128 stands for zero in the data rows.
Here are some numbered points:
114:170:159:093:105:115:182:148:174:065:165:160:091:111:050:105:125:168:142:109:161:151:152:086:172:149:174:138:174:175:117:094:117:152:092:122:059:075:154:101:071:130:192:191:132:137:081:123:171:127:069 0
054:077:094:155:204:070:096:079:115:151:166:123:179:147:196:150:161:038:027:133:070:199:059:175:065:073:040:074:114:100:156:149:156:177:144:073:206:182:081:123:201:089:042:078:114:053:117:063:095:089:156 1
125:110:163:126:107:131:117:097:091:118:169:104:127:195:054:131:085:123:092:171:184:145:097:122:137:118:090:086:125:135:143:159:121:101:141:071:118:065:169:140:134:186:151:125:107:125:104:098:109:166:091 2
073:081:148:141:079:112:091:097:138:178:081:115:162:078:067:097:119:158:130:119:135:103:149:094:124:125:142:162:175:139:108:117:156:122:163:152:079:107:078:161:160:128:172:104:159:089:128:116:167:108:110 3
190:142:168:106:125:160:171:155:154:136:095:147:087:140:169:145:178:093:188:141:149:131:131:106:129:207:071:119:124:101:102:119:094:179:091:175:180:137:171:126:122:136:122:150:153:182:093:167:117:154:154 4
119:163:168:127:178:111:155:123:145:108:130:180:086:076:085:078:090:155:125:134:183:089:151:116:120:141:175:120:174:127:125:144:181:125:110:140:098:090:184:091:172:092:142:140:133:103:129:146:123:092:124 5
109:104:101:144:156:084:090:106:058:188:179:076:118:110:139:180:084:120:104:136:080:147:132:164:131:091:099:093:100:173:175:135:154:111:120:137:112:127:090:162:137:118:096:128:094:116:108:121:116:128:113 6
120:166:166:175:142:111:163:140:099:095:116:113:116:095:180:116:079:144:170:104:139:156:101:085:184:159:153:087:114:127:155:139:157:106:112:159:110:104:175:126:118:120:130:112:091:146:139:106:130:103:116 7
172:123:145:134:103:128:149:199:132:076:086:154:121:160:070:112:087:148:171:120:107:163:167:121:172:147:202:125:178:146:135:119:107:093:146:124:096:085:166:134:104:122:169:127:128:129:120:111:098:140:080 8
085:146:149:140:153:108:122:068:072:104:164:158:131:067:121:145:121:108:125:066:116:179:132:161:115:141:093:089:169:121:136:148:128:182:078:136:133:160:136:094:129:134:109:107:107:082:167:087:115:097:111 9
104:132:100:129:074:136:131:142:141:119:146:161:079:160:140:090:103:188:126:130:069:171:113:094:129:141:194:142:121:106:103:135:141:105:133:098:097:141:106:123:148:115:139:094:150:174:112:148:147:115:078 10
165:193:150:061:113:178:159:126:164:143:083:119:119:182:074:127:108:160:114:116:183:108:090:113:159:143:154:159:128:168:110:119:055:106:109:138:085:091:172:108:112:203:194:145:160:151:094:160:168:183:077 11
169:168:069:099:114:163:205:157:187:088:108:150:100:106:126:140:143:083:179:109:087:085:145:132:096:176:147:154:133:151:090:113:099:146:072:164:118:158:081:109:107:190:135:154:161:157:116:163:153:186:114 12
158:056:078:146:141:118:052:137:102:170:106:070:170:154:133:125:144:132:163:154:159:137:110:173:090:052:116:115:087:119:192:125:155:142:168:123:130:138:135:208:159:129:147:110:085:107:110:082:094:137:154 13
107:110:125:112:164:105:107:116:167:127:127:129:147:101:149:158:187:122:116:111:082:129:098:081:141:163:093:132:106:147:110:104:134:185:097:130:157:158:079:131:165:148:141:114:170:132:083:156:115:147:185 14
New points follow, each followed by the numbers of its two nearest points above, nearest first.
128:103:133:154:124:127:122:131:148:140:136:134:169:092:191:187:151:124:109:081:091:122:138:102:112:148:075:135:073:092:150:153:200:149:128:116:160:151:086:146:182:093:149:113:097:123:155:134:145:110:135 14 6
139:130:115:183:125:108:110:096:104:137:164:151:148:060:106:102:150:147:096:110:046:133:113:183:117:108:129:105:149:082:154:163:170:170:126:085:105:181:067:062:164:067:138:074:138:081:156:113:090:062:096 9 6
170:183:133:103:089:132:166:183:111:122:117:151:105:099:172:104:159:101:186:120:129:176:158:136:138:122:122:126:123:075:154:162:160:151:102:092:158:104:156:109:144:071:123:132:079:146:136:088:121:076:139 7 4
140:120:111:127:165:077:130:138:160:145:128:085:127:176:146:120:149:100:119:122:061:062:157:114:085:066:139:149:112:135:095:149:126:118:125:110:180:188:094:136:161:129:162:104:154:081:108:181:161:126:126 14 10
138:161:152:132:045:195:090:196:093:150:121:059:132:116:145:122:139:109:152:122:172:125:146:116:153:132:151:149:071:119:128:127:156:178:172:167:146:126:157:162:084:090:148:118:137:221:156:131:131:071:123 7 4
170:159:096:046:137:167:134:151:129:117:096:118:093:174:155:102:179:127:145:194:053:085:169:076:108:144:161:107:121:168:085:088:064:169:138:151:113:144:085:114:132:216:162:110:169:161:068:175:141:158:119 12 14
030:140:147:135:179:054:157:113:152:137:157:139:123:112:073:106:102:157:070:141:183:109:139:130:153:111:121:094:151:135:112:153:134:102:086:126:097:105:185:108:162:106:111:141:148:089:124:144:150:156:097 5 2
157:139:126:071:100:185:119:171:115:112:133:123:111:123:136:092:106:172:150:088:128:110:140:147:184:128:177:125:107:172:121:130:157:088:147:136:103:081:130:213:059:112:115:141:115:151:123:138:124:157:076 8 10
170:146:110:145:120:143:098:142:132:178:163:143:133:067:080:141:136:091:136:099:101:147:103:128:135:093:116:153:166:141:109:150:110:186:137:147:165:118:153:124:071:170:121:138:084:129:138:112:114:139:107 9 6
133:171:104:139:137:107:131:142:150:062:168:186:117:095:179:187:162:080:138:131:133:104:117:106:102:096:056:172:108:143:094:113:117:148:100:128:185:121:124:061:171:160:042:110:145:076:181:172:144:166:188 14 12
077:092:089:141:139:137:126:117:092:180:143:108:152:099:120:114:109:099:088:141:093:175:093:118:128:111:149:104:185:124:141:154:160:134:146:123:137:128:098:120:102:138:128:097:097:111:143:101:091:127:123 6 9
133:071:082:173:129:139:095:136:089:155:130:108:141:103:182:168:133:141:095:106:058:187:127:105:054:098:063:096:090:128:159:165:096:124:138:105:130:169:069:105:143:136:136:111:088:121:176:098:091:131:133 6 13
065:154:085:138:150:068:104:091:118:133:183:149:132:147:190:155:188:104:090:161:151:132:130:116:152:107:125:122:076:155:142:130:103:172:129:088:190:151:124:097:147:121:083:122:155:091:126:130:137:160:154 14 6
082:131:155:135:186:091:109:106:058:152:117:086:113:120:147:161:102:093:085:116:079:110:154:159:098:158:086:107:099:131:175:095:070:119:155:115:143:132:038:132:181:195:129:131:059:110:127:090:130:124:160 6 9
116:154:141:130:131:089:150:174:135:113:070:136:096:170:086:130:113:128:101:161:176:142:139:138:108:136:143:149:162:155:091:135:070:024:105:157:094:099:184:133:172:198:140:135:145:085:094:121:174:200:085 11 8
113:098:120:140:129:127:076:105:196:182:133:096:180:160:115:142:112:183:120:115:113:121:113:104:129:125:124:091:157:147:109:128:138:129:132:103:091:164:126:118:153:144:111:127:107:100:122:121:140:111:114 3 14
099:172:177:108:112:121:195:078:180:109:109:181:054:169:212:184:180:129:134:179:185:119:147:111:176:134:088:172:048:172:100:071:148:171:102:161:155:076:184:077:155:180:112:140:180:130:114:181:145:168:161 4 14
186:121:126:111:145:107:150:154:173:143:113:142:109:108:172:119:105:146:121:110:143:122:153:113:128:113:108:159:108:148:131:107:132:078:097:113:094:162:132:125:119:093:154:118:176:148:117:180:130:086:111 10 5
106:079:115:156:176:092:114:092:150:127:134:120:131:119:140:123:128:118:062:119:176:143:078:116:114:106:133:147:110:090:114:146:145:093:112:104:100:110:159:141:161:123:132:145:189:051:120:136:120:111:121 5 14
142:102:067:135:105:154:125:129:161:136:108:139:113:151:177:157:130:093:137:168:130:145:159:083:099:124:068:125:116:138:097:099:197:107:143:115:178:168:087:131:158:070:094:135:092:134:116:165:128:095:157 14 10
183:089:124:137:144:061:116:105:080:163:137:116:160:075:131:075:098:136:118:110:195:104:109:097:150:111:185:089:212:101:154:152:153:088:179:090:050:108:197:150:175:119:137:141:104:090:178:103:121:117:107 5 7
125:158:101:159:119:202:106:134:179:131:097:086:104:093:087:134:108:104:128:101:164:123:158:164:152:114:103:182:123:152:109:106:079:122:135:145:127:089:157:193:093:138:158:139:169:142:122:153:152:137:133 11 3
125:144:145:114:155:103:135:124:093:126:130:121:157:092:196:088:115:174:147:090:151:095:115:175:128:162:108:104:114:133:155:132:086:143:128:113:094:115:135:142:166:164:127:164:093:127:175:134:149:166:142 7 9
137:116:127:066:088:139:127:110:165:127:122:095:121:189:162:112:119:124:085:184:156:150:119:111:121:127:118:131:173:147:121:123:149:114:172:117:105:128:134:174:170:109:146:118:176:150:108:155:120:105:121 10 2
115:076:140:093:155:097:133:147:143:192:126:154:164:105:134:084:150:148:142:142:162:109:105:096:181:136:178:088:124:160:136:127:092:143:067:103:093:090:163:043:111:123:167:132:153:101:131:111:124:135:135 5 7
096:159:126:113:151:088:106:098:144:089:164:111:080:147:117:095:117:128:084:149:192:113:134:065:152:142:161:187:122:141:094:132:138:183:128:151:128:101:184:185:163:112:191:140:170:105:088:164:164:166:114 5 0
142:131:169:075:077:085:175:161:180:076:102:126:096:165:101:120:132:112:168:184:094:101:144:080:144:148:109:161:129:131:096:137:111:064:113:145:132:120:097:126:096:157:103:168:114:155:077:116:158:144:143 12 8
179:154:121:150:137:144:178:160:097:073:122:139:138:118:156:154:153:134:185:118:130:143:140:137:140:130:099:111:102:085:138:120:171:140:099:138:197:175:112:127:064:102:136:106:121:154:163:068:106:055:163 7 9
166:096:153:138:042:188:117:183:149:157:122:119:112:095:211:134:157:054:212:085:080:105:126:110:124:084:143:127:134:111:098:139:167:176:163:127:202:151:126:122:062:095:108:119:143:218:127:118:122:132:196 4 14
